In the rows, 128 means zero.
Each path below is one point turned by a fixed rotation once a step. After each direction that follows a path, write how fast that rotation turns it, in degrees a step (0 if it stays still).
Each turn is a multiple of 5 degrees from 10 to 175, or 0.
Each row of a path follows its step; steps can be skipped.
path 1
step 0: [127 118 122 129 131 131 139 134 134 135 128 118 113 131 127 128 119 133
 128 136 121 122 141 123 122 138 117 117 126 119 115 126 126 122 127 125
 137 121 115 134 124 120 127 128 131 132 124]
step 8: [135 111 127 130 133 134 123 137 136 130 118 124 123 124 123 124 120 124
 123 125 123 127 141 132 130 139 134 128 117 126 122 140 122 132 133 130
 120 137 128 129 135 118 125 121 131 145 125]
step 11: [125 114 136 125 136 123 114 131 129 135 124 133 117 119 132 133 119 129
 112 122 125 135 137 128 126 135 135 129 127 121 125 134 124 129 118 115
 134 132 125 130 123 119 135 136 134 121 120]
step 23: [130 130 124 127 130 120 122 128 132 126 117 128 117 134 131 124 129 125
 127 143 125 129 127 125 132 141 133 121 129 128 118 127 118 121 116 119
 145 123 117 136 123 121 126 123 116 118 129]
step 25: [125 130 137 126 131 129 116 140 133 128 114 131 120 121 130 130 126 123
 127 135 126 135 131 119 130 135 130 110 125 127 110 135 123 132 122 122
 137 134 128 124 131 122 133 134 139 134 128]
step 27: [125 120 132 119 139 131 124 134 120 141 128 136 127 120 131 133 120 123
 127 129 122 135 126 133 128 132 133 124 119 124 118 139 134 114 133 128
 135 125 136 125 143 127 118 136 132 141 135]
step 29: [126 126 116 128 141 123 124 128 123 137 128 118 128 116 125 131 123 118
 117 128 128 132 136 130 113 130 137 139 120 133 128 136 125 116 125 125
 117 125 137 123 131 116 121 124 126 129 133]
step 37: [126 138 124 132 138 123 137 126 126 126 132 124 123 116 123 129 117 121
 125 145 120 132 137 124 123 133 133 119 133 134 115 123 120 119 119 123
 136 120 120 132 123 127 116 129 129 134 134]
step 39: [121 133 137 121 138 128 121 132 128 132 140 128 121 128 117 127 138 120
 131 133 112 124 128 118 120 140 127 124 124 132 113 135 124 127 121 115
 132 130 129 132 134 118 127 127 136 132 125]
Directions:
[131 127 126 124 129 125 132 126 128 129 129 128 129 131 126 126 127 131
 128 128 127 129 128 129 133 129 127 126 126 128 129 129 130 126 129 128
 132 127 126 128 130 128 128 126 126 130 129] : 80
[126 126 131 128 128 129 132 131 127 125 128 130 126 129 128 131 127 126
 126 130 129 124 129 127 131 128 130 129 128 127 126 129 132 129 127 131
 126 125 129 131 129 127 128 127 124 126 130] : 80
[127 130 127 128 126 128 129 127 126 124 127 128 128 129 129 130 135 131
 131 126 128 129 128 126 128 130 131 126 125 129 127 128 126 127 126 126
 126 126 127 126 130 126 130 129 127 129 129] : 135
[127 126 124 128 125 126 129 131 128 132 126 131 124 130 130 129 127 129
 126 130 125 129 125 127 129 127 129 128 129 132 129 129 129 128 127 127
 128 128 129 125 129 128 129 129 130 125 129] : 175
[128 130 128 127 130 130 130 128 128 126 126 129 129 125 129 127 129 124
 132 131 128 129 129 129 131 126 132 126 130 132 128 129 128 127 127 129
 130 130 130 127 130 133 127 131 129 131 129] : 35
[125 127 127 126 129 128 126 129 125 127 132 129 128 123 130 128 126 130
 127 127 127 132 128 128 130 124 130 127 131 124 131 126 127 129 129 127
 129 125 130 125 128 127 126 128 126 128 128] : 45
path 2
step 1: [128 126 120 132 129 122 141 138 133 128 121 119 119 132 129 126 135 126
 127 137 122 131 126 131 131 124 129 115 123 132 121 130 134 132 130 137
 125 122 123 119 130 132 130 125 129 133 119]
step 5: [138 136 130 113 132 131 128 129 128 126 136 127 125 140 124 127 125 133
 132 126 123 127 134 128 133 119 129 132 129 127 124 118 129 138 130 124
 125 138 135 127 119 129 140 124 120 128 129]
step 11: [128 128 117 130 133 126 124 131 130 125 124 120 129 143 135 130 125 120
 130 138 123 133 125 132 128 127 126 121 130 122 130 127 131 133 125 133
 136 122 124 131 128 115 141 125 125 142 128]
step 15: [131 136 122 117 133 123 128 131 128 132 140 123 132 128 117 129 141 130
 127 126 127 124 119 122 129 126 138 127 120 131 125 118 137 127 119 132
 129 140 131 124 124 129 131 126 129 125 128]
step 20: [144 136 124 132 131 134 131 134 130 132 129 126 122 129 126 124 135 135
 124 129 131 125 127 130 136 127 130 118 132 132 119 124 126 127 143 129
 136 128 129 122 127 125 132 122 116 136 130]
step 28: [124 123 124 131 132 134 127 128 131 140 131 125 124 127 122 126 129 125
 130 128 128 137 125 116 125 123 130 127 113 114 122 112 128 128 135 132
 136 132 125 135 126 126 130 135 123 126 132]
step 32: [134 132 125 132 144 126 131 126 132 128 128 127 131 121 129 125 134 131
 123 137 130 122 131 140 124 126 124 123 126 137 138 127 133 132 135 133
 130 138 120 130 124 120 128 129 122 131 116]
step 35: [130 121 134 132 142 133 127 135 134 135 132 129 133 127 128 127 134 133
 121 128 122 139 136 127 132 128 118 129 121 132 121 119 120 133 142 132
 129 136 122 125 130 128 133 132 126 128 131]
step 36: [135 133 124 123 123 129 127 136 123 124 131 129 133 142 131 132 128 128
 128 137 119 131 121 122 131 134 117 118 125 124 116 122 125 132 126 135
 133 127 125 124 124 121 132 120 130 138 129]
Directions:
[125 128 127 127 128 126 129 127 131 127 126 127 126 128 126 129 129 125
 131 126 127 129 129 129 126 130 131 128 124 127 129 127 132 124 130 130
 126 128 131 128 130 125 126 130 129 131 128] : 25
[124 127 129 130 128 127 126 129 129 130 128 130 129 131 128 133 129 128
 131 130 133 126 127 130 129 132 128 130 128 127 128 128 124 130 128 127
 131 127 131 125 130 127 129 129 128 130 129] : 25
[130 130 127 129 128 128 124 128 124 127 129 127 126 126 127 128 129 129
 128 128 132 127 126 126 129 127 131 129 128 129 132 125 128 126 130 129
 131 127 127 127 128 131 126 131 129 128 124] : 60
